Each row has a name. After each piece below comes the name of the row it's from, unless a question asks for something else. Each question is about the rows just above it. Places in a row count from 1.

[+2.92, -0.25, +2.09, +4.71, +0.50, +3.44, -5.05, -0.55, -2.26, -0.25, +1.11, +3.27, +1.24, +1.60, +3.30, +0.31, -0.17, +0.50, +3.70, -0.25, +1.19, -2.70, -3.60, +0.10, +4.54, -0.38, +2.41, -1.76, -3.83, +2.69] = Z_123
[-0.31, -1.12, -3.24, +2.87, -0.18, -6.85, -0.78, -0.38, +1.58, +1.35, -0.03, -4.88, -1.78, +1.49, -0.82, -1.02, +0.72, -0.85, +2.93, -1.05, +0.06, -0.78, -6.33, +0.30, +5.57, -0.66, -1.23, +2.41, +2.24, -1.40] = Z_816
[+1.71, +2.43, -0.32, -0.57, +3.17, +5.71, +1.05, +5.71, +2.66, -1.29, +1.30, -0.14, -3.03, +5.71, -1.66, -1.03, +0.42, -1.01, +0.78, +0.98, +0.85, +3.13, -1.76, +0.64, -1.38, +3.24, +4.78, +0.88, +2.03, -1.99] = Z_769
[+1.64, -0.11, -6.25, +0.23, +0.81, +0.69, -1.32, +1.75, +2.18, -0.91, -1.04, +0.36, -1.46, -2.07, +0.62, +1.24, -3.89, +0.94, -1.96, +0.08, +2.30, -3.36, +4.66, +1.36, +5.76, -0.70, +2.59, -0.34, -1.28, -0.03] = Z_622
[+0.65, +0.52, +0.39, -3.50, +0.17, +2.09, -0.82, -1.49, +5.48, -0.24, -0.11, +3.90, +1.02, +1.28, +3.56, -0.79, +0.62, +2.36, +2.64, -0.12, -0.72, +0.28, +9.14, +1.74, -6.95, -3.60, -2.31, +1.49, +1.75, -2.34] = Z_103
[+3.84, -2.08, -3.17, -2.44, +1.04, +1.63, +3.42, -2.87, +1.23, -1.45, -0.87, -4.45, +1.45, -0.92, +0.96, -2.28, -0.05, -0.81, +1.44, +0.60, +0.24, -5.62, +9.23, -0.96, -3.83, -3.12, -0.59, -1.17, -2.92, -1.21] = Z_467
[+0.70, -2.61, +2.49, -1.38, +2.90, +5.01, +0.08, -1.71, -5.39, +0.72, +0.29, -5.13, -0.76, +0.36, -2.48, +1.08, +0.06, +0.46, -0.96, -0.15, -1.62, -3.25, -3.59, +1.47, -8.54, +2.50, -4.02, +2.67, -4.55, +0.97] = Z_520
[+0.24, +1.53, -1.50, -0.09, +1.10, +2.39, +0.08, -4.46, -4.40, -2.43, -1.49, +0.90, -0.03, +0.12, -1.27, +2.65, -0.20, +1.19, +2.56, +1.57, -0.14, -6.39, -1.25, +0.46, +3.03, -0.04, -2.70, +1.32, -1.39, -0.06] = Z_531
[+2.49, -1.38, +2.92, +5.01, +0.08, -1.71, -5.39, +0.72, +0.29, -5.13, -0.62, -1.58, +2.60, +0.25, +0.99, -0.78, +0.55, -1.70, +0.79, +0.31, -2.25, +0.79, +5.17, -1.83, -7.00, -2.68, -4.24, -1.71, -1.11, -0.11] = Z_994
[-0.09, +0.50, -0.18, -0.84, +0.84, -2.78, +1.57, +2.84, +0.84, +0.59, -0.62, -1.58, +2.60, +0.25, +0.99, -0.78, +0.55, -1.70, +0.88, +0.31, -2.25, -4.20, +5.17, -1.83, -7.00, -2.68, -4.24, +0.33, -1.11, +0.59] = Z_88
[+0.70, -2.61, +2.49, -1.38, +2.90, +5.01, +0.08, -1.71, -5.39, +0.72, +0.29, -5.13, -0.76, +0.36, -2.48, +1.08, +0.06, +0.46, -0.96, -0.15, -1.62, -3.25, +7.50, +1.47, -8.54, +2.50, -4.02, +2.67, -4.55, +0.97] = Z_401
q: [+0.70, -2.61, +2.49, -1.38, +2.90, +5.01, +0.08, -1.71, -5.39, +0.72, +0.29, -5.13, -0.76, +0.36, -2.48, +1.08, +0.06, +0.46, -0.96, -0.15, -1.62, -3.25, -3.59, +1.47, -8.54, +2.50, -4.02, +2.67, -4.55, +0.97]  Z_520
At which places does Z_88 hold [+0.59]?  10 30
How many times does Z_994 hold [-1.70]?  1
Count of [+5.71] in Z_769:  3

[-2.77, -1.94, -0.49, +1.74, -4.19, +1.51, -2.61, -2.60, -0.91, -2.24, -2.69, -1.53, +0.15, -3.31, -1.71, -0.57, +1.97, +0.45, +2.67, +1.50, +0.59, -1.18, -0.60, -0.40, -1.82, +0.26, -2.24, +1.33] = Z_701
[-5.68, +0.25, -3.30, +2.39, -4.09, +0.00, -4.79, +0.85, -1.27, -3.30, +3.46, -0.67, +3.62, -3.30, -0.67, +3.46, -3.30, -3.27, -0.20, +0.25, -1.25, -1.27, +4.33, +0.31, +7.29, +3.45, -2.78, +3.46] = Z_183
[-0.22, +2.85, -1.07, +2.65, -2.82, -0.26, +0.07, -2.05, -3.33, +2.85, -1.31, -0.16, +1.13, -1.69, -2.55, +0.64, +3.70, +4.48, +0.74, +0.77, +0.11, -0.48, +2.35, +0.24, -5.10, -1.82, +1.62, -3.08] = Z_289
[+0.27, -2.07, +1.32, +1.88, +3.54, +1.35, -0.66, -5.28, -2.57, -2.07, -1.58, +1.28, -0.09, -3.20, -0.80, +0.41, +1.97, +0.45, +0.99, +2.95, +1.84, +2.03, -1.25, +0.68, +3.27, +0.66, +0.93, -2.23] = Z_563
[-1.24, -0.53, +1.05, -5.24, +2.76, +0.72, -0.97, -3.74, -0.64, -0.22, +0.42, -2.69, +3.34, -2.04, -1.10, +0.35, +1.72, -1.39, -0.29, +1.65, +2.86, +0.83, -1.26, +2.13, -1.42, +0.14, -0.59, +2.10] = Z_370
At which places does Z_183 hold [+3.46]?  11 16 28
[+1.51, -2.61, -2.60, -0.91, -2.24, -2.69, -1.53, +0.15] is in which row?  Z_701
At which places does Z_701 hold [-2.24]?  10 27
Count of [-3.30] in Z_183:  4
Every place of [+2.85] in Z_289:  2 10
q: [+0.27, -2.07, +1.32, +1.88, +3.54, +1.35, -0.66, -5.28, -2.57, -2.07, -1.58, +1.28, -0.09, -3.20, -0.80, +0.41, +1.97, +0.45, +0.99, +2.95, +1.84, +2.03, -1.25, +0.68, +3.27, +0.66, +0.93, -2.23]  Z_563

[-2.55, +0.96, -1.10, +2.95, +5.01, -0.81, -0.17, -6.26, -3.07, +0.88, +1.81, +0.46, +0.93, +0.07, +5.10, +2.76, -2.92]  Z_237
[-6.25, -2.86, +0.76, -1.69, +0.40, +2.35, -2.31, +3.33, -3.73, -0.53, -2.86, +2.86, +0.30, -4.87, -1.23, -5.45, +0.52]  Z_260
[-0.86, +1.59, -0.16, +2.03, +3.44, +1.81, -5.11, -0.16, -2.84, +2.03, +3.58, +2.44, +0.65, -0.16, +1.82, -4.34, -0.25]  Z_982
[-3.94, -2.35, -0.09, +4.50, +3.18, +1.01, -0.56, -0.16, -2.84, +3.58, -1.61, +2.44, -6.35, +0.65, +3.24, -2.11, -4.97]  Z_780
[-2.30, +4.32, -0.96, -4.21, +4.04, +1.54, -6.12, -2.96, -2.50, -0.80, +0.04, +3.72, +4.80, -4.64, +2.75, -0.85, +3.01]  Z_201
[+4.32, -0.93, -4.21, +4.50, +3.18, +1.01, -0.56, -1.80, -6.94, +0.37, -0.53, +1.14, -2.19, +2.34, +3.24, -2.11, -4.97]  Z_910
[-2.55, +0.96, -1.10, +2.95, +5.01, -0.81, +1.55, -7.23, -3.07, +0.88, +1.81, +0.46, +0.93, -4.27, -0.74, -3.31, +0.56]  Z_62
[-2.30, +4.32, -0.96, -4.21, +4.04, +1.54, -6.12, -2.96, -2.50, +1.10, +1.09, -0.52, -3.65, -0.59, +1.19, -0.39, -4.80]  Z_459
[-0.16, -2.84, +2.03, +3.58, +2.44, +0.65, -0.16] is in which row?  Z_982
Count of [-0.16] in Z_982:  3
At which places does Z_260 hold [-6.25]?  1
q: [-2.30, +4.32, -0.96, -4.21, +4.04, +1.54, -6.12, -2.96, -2.50, -0.80, +0.04, +3.72, +4.80, -4.64, +2.75, -0.85, +3.01]  Z_201

[-1.66, +1.60, +1.61, -1.66, +3.28, +1.60, -1.46, +5.47, -2.13]  Z_954
[-1.16, +1.17, -7.29, -4.36, +2.57, -4.60, -4.46, +4.54, -3.73]  Z_898
[+1.18, +2.51, -0.39, -4.96, -0.18, +2.72, +1.18, +2.51, -3.71]  Z_853
[+0.33, +1.17, -7.29, -4.36, +2.57, +2.53, -4.46, +4.54, -3.73]  Z_194
[+2.67, +2.67, -4.61, +7.20, +7.20, +7.20, +2.67, -1.98, -2.43]  Z_806
[-7.86, -4.39, +2.01, +2.17, -4.79, +2.68, +3.42, -6.32, -4.92]  Z_104
[+2.78, -4.61, +2.38, +4.96, +7.20, -1.66, +2.67, -1.98, +0.49]  Z_481
[-0.91, +7.33, -3.48, -3.21, +0.91, +3.36, -3.91, +3.14, -1.93]  Z_492
[-3.40, -5.55, -3.45, -0.67, -3.20, -4.19, +0.21, +0.17, +3.41]  Z_248
[-7.86, -4.39, +5.75, +2.17, -4.79, +2.50, +3.42, -6.32, -4.92]  Z_694
Times [-3.73] occurs in Z_898:  1
Every place of [+2.67] in Z_806:  1 2 7
The row with [+2.50, +3.42, -6.32, -4.92] is  Z_694
How many times does Z_954 hold [+1.60]?  2
At which places does Z_194 hold [+2.57]?  5
Every place of [+2.51] in Z_853:  2 8
Times [+2.68] occurs in Z_806:  0

[-0.53, +4.83, +4.82, +4.82, +3.46, -3.35, +4.82, -0.53] : Z_551
[-4.95, +0.12, -3.13, -3.20, -5.27, -1.43, +0.28, -6.60] : Z_240
[-5.45, -7.30, -0.68, -7.57, -5.16, -7.30, -2.30, -5.99] : Z_863
[-4.95, +0.12, -3.13, -3.20, -6.04, -1.27, -6.97, -5.44] : Z_676
Every place of [+4.82] in Z_551:  3 4 7
Count of [-5.44] in Z_863:  0

[+2.11, +1.26, +0.09, +1.18, +0.95]  Z_530
[-6.70, +2.25, -6.70, +0.64, -6.70]  Z_74
[-5.66, -1.71, +5.35, +1.78, +5.02]  Z_973
[-5.66, -1.71, +5.35, +1.78, +5.38]  Z_15
[-2.81, +0.04, +0.05, +0.97, +0.04]  Z_755
[+0.02, +0.96, +0.96, +0.96, +0.96]  Z_168
[+1.94, +1.35, -6.69, -1.79, +0.44]  Z_290
[-1.58, -1.58, -1.64, +3.51, +1.49]  Z_141
How many times does Z_755 hold [+0.04]?  2
Times [+5.38] occurs in Z_15:  1
Times [-6.70] occurs in Z_74:  3
How many times does Z_141 hold [-1.58]?  2
At which places does Z_168 hold [+0.96]?  2 3 4 5
How many times does Z_168 hold [+0.96]?  4

[+0.45, +0.90, +0.30, -4.82, +0.30, -6.17, +0.38, +0.30, +2.93]  Z_305
[-0.46, -0.46, +8.52, -3.97, -0.42, +7.11, -0.31, +1.66, -3.97]  Z_343
[+0.45, +0.90, -7.99, -0.43, +0.30, -6.17, +0.38, -0.45, -0.45]  Z_561
[+0.45, +0.90, -7.99, -3.35, +0.30, -6.17, -3.98, -0.45, +4.42]  Z_487
Times [-0.46] occurs in Z_343:  2
Every place of [-3.97] in Z_343:  4 9
Count of [-0.41] in Z_343:  0
Places of [-6.17] in row Z_561:  6
At which places does Z_305 hold [+0.30]?  3 5 8

[+1.67, +1.67, +7.45, -0.04, +1.67] : Z_441
[+7.44, +1.67, +8.28, +7.44, +1.78] : Z_95
[+2.77, +1.66, +7.43, +8.29, +5.18] : Z_437
Times [+1.67] occurs in Z_441:  3
Times [+7.44] occurs in Z_95:  2
Count of [+1.68] in Z_95:  0
q: [+7.44, +1.67, +8.28, +7.44]  Z_95
Times [+1.66] occurs in Z_437:  1
Places of [+8.29] in row Z_437:  4
At which places does Z_441 hold [+1.67]?  1 2 5

[-3.68, -4.42, +2.33, -1.15, -3.03, -0.30, +2.71, +3.32] : Z_344
[-0.79, +2.03, -4.21, -2.69, +1.17, -1.21, -0.88, -1.62] : Z_905
[-4.26, -4.26, -8.18, -2.13, -2.13, +0.67, +1.01, -4.26] : Z_339
[-2.76, -1.17, +1.02, -9.35, -2.06, -2.91, +1.39, -2.79] : Z_831
[-3.68, -4.42, +2.33, -1.15, -3.03, -0.30, +2.71, -1.42] : Z_651
[-2.09, +1.80, -3.43, +2.71, -4.57, +4.72, +6.81, +2.90] : Z_714
[+1.32, -5.55, +1.77, -5.41, -1.44, +1.99, +4.08, -6.57] : Z_607
[-2.76, -2.07, -2.06, -2.76, -2.06, -2.76, -2.76, -2.79] : Z_937
[+3.72, +1.97, +0.22, -2.34, +0.82, +0.78, -4.23, -5.48] : Z_591
[+1.18, -4.68, +0.43, -4.68, -4.25, +3.89, +5.66, -5.74] : Z_198
How many times does Z_198 hold [+1.18]?  1
Places of [+1.77] in row Z_607:  3
At which places does Z_937 hold [-2.06]?  3 5
How many times does Z_339 hold [-4.26]?  3

[-6.40, -1.15, -0.01, +0.27, +0.28, -3.98, +0.09, +1.58] -> Z_284
[-5.84, +5.63, -0.95, +3.80, +7.17, -1.77, -0.32, +0.79] -> Z_358
[+1.60, +0.04, +3.51, -1.49, -0.41, -0.22, -3.98, +2.74] -> Z_564
[-6.40, -1.15, -0.17, -0.17, +0.28, +0.28, -0.17, -2.15] -> Z_163
[+2.10, -1.66, -2.39, -5.60, -0.36, -5.60, +2.10, -2.37] -> Z_756
[-5.84, +5.63, -0.95, +2.26, +7.17, -5.59, -0.32, +0.79] -> Z_239
[-6.40, -1.15, -0.01, -3.64, +0.28, -3.98, +0.09, +1.58] -> Z_793
[-4.00, -0.87, -0.30, +4.00, +3.27, +4.98, +1.61, -2.14] -> Z_858
Which row holds [-5.84, +5.63, -0.95, +3.80, +7.17, -1.77]?  Z_358
How many times does Z_756 hold [-5.60]?  2
Times [+0.28] occurs in Z_163:  2
At which places does Z_163 hold [+0.28]?  5 6

[-0.20, -0.20, -3.64, -0.20, -1.77] -> Z_646
[+1.22, -5.89, -2.32, +1.23, -0.52] -> Z_184
[+0.95, +0.69, +1.97, -0.19, -0.20] -> Z_619
[+3.01, +0.07, +8.72, -0.20, -1.75] -> Z_633
At which places does Z_184 hold [+1.23]?  4
q: [-0.20, -1.75]  Z_633
How many times does Z_646 hold [-0.20]?  3

[+0.00, -1.95, -1.53, -1.63, -2.75, +0.98] -> Z_6
[-0.01, -3.06, -0.71, -2.90, -2.81, -5.00] -> Z_659
[-2.09, -2.09, -2.09, -2.08, -2.09, -2.09] -> Z_38
[+0.79, -0.97, +1.45, -2.09, -1.07, +0.16] -> Z_746
[-1.28, -2.73, +0.85, -0.01, -7.49, +1.99] -> Z_115
[-1.41, -1.20, -1.31, -3.98, +0.34, -7.63] -> Z_91
[-1.03, +0.41, +5.25, +0.99, -1.40, +1.48] -> Z_84
[-1.03, +0.41, +5.25, -1.58, +0.08, -4.62] -> Z_736
q: [-2.09, -2.09, -2.09, -2.08, -2.09]  Z_38
Which row holds [-1.58, +0.08, -4.62]?  Z_736
Count of [-2.09] in Z_38:  5
Every place of [-2.09] in Z_38:  1 2 3 5 6
Places of [-2.08] in row Z_38:  4

[+4.23, +3.52, +0.46, +8.46] -> Z_842
[-1.24, +3.92, +0.73, +5.36] -> Z_355
[-2.41, -2.41, -7.61, -2.41] -> Z_50
[+1.41, +0.87, +4.84, -4.10] -> Z_735
[-2.24, -9.07, +8.92, -7.55] -> Z_449
[-2.24, +8.92, -0.55, -0.72] -> Z_465
[+3.35, +3.47, -4.88, +8.16] -> Z_977
[-5.42, -1.21, -5.42, -1.21] -> Z_366
[+0.32, +1.67, +0.32, +0.32] -> Z_464
[+1.90, +1.90, -9.08, -0.49] -> Z_286
[+2.04, -5.41, +2.24, -2.98] -> Z_764
How many times does Z_366 hold [-5.41]?  0
How many times does Z_286 hold [-9.07]?  0
Which row holds [-2.24, -9.07, +8.92]?  Z_449
q: [+0.32, +1.67, +0.32]  Z_464
Times [+0.32] occurs in Z_464:  3
How many times does Z_50 hold [-2.41]?  3
Times [-5.42] occurs in Z_366:  2

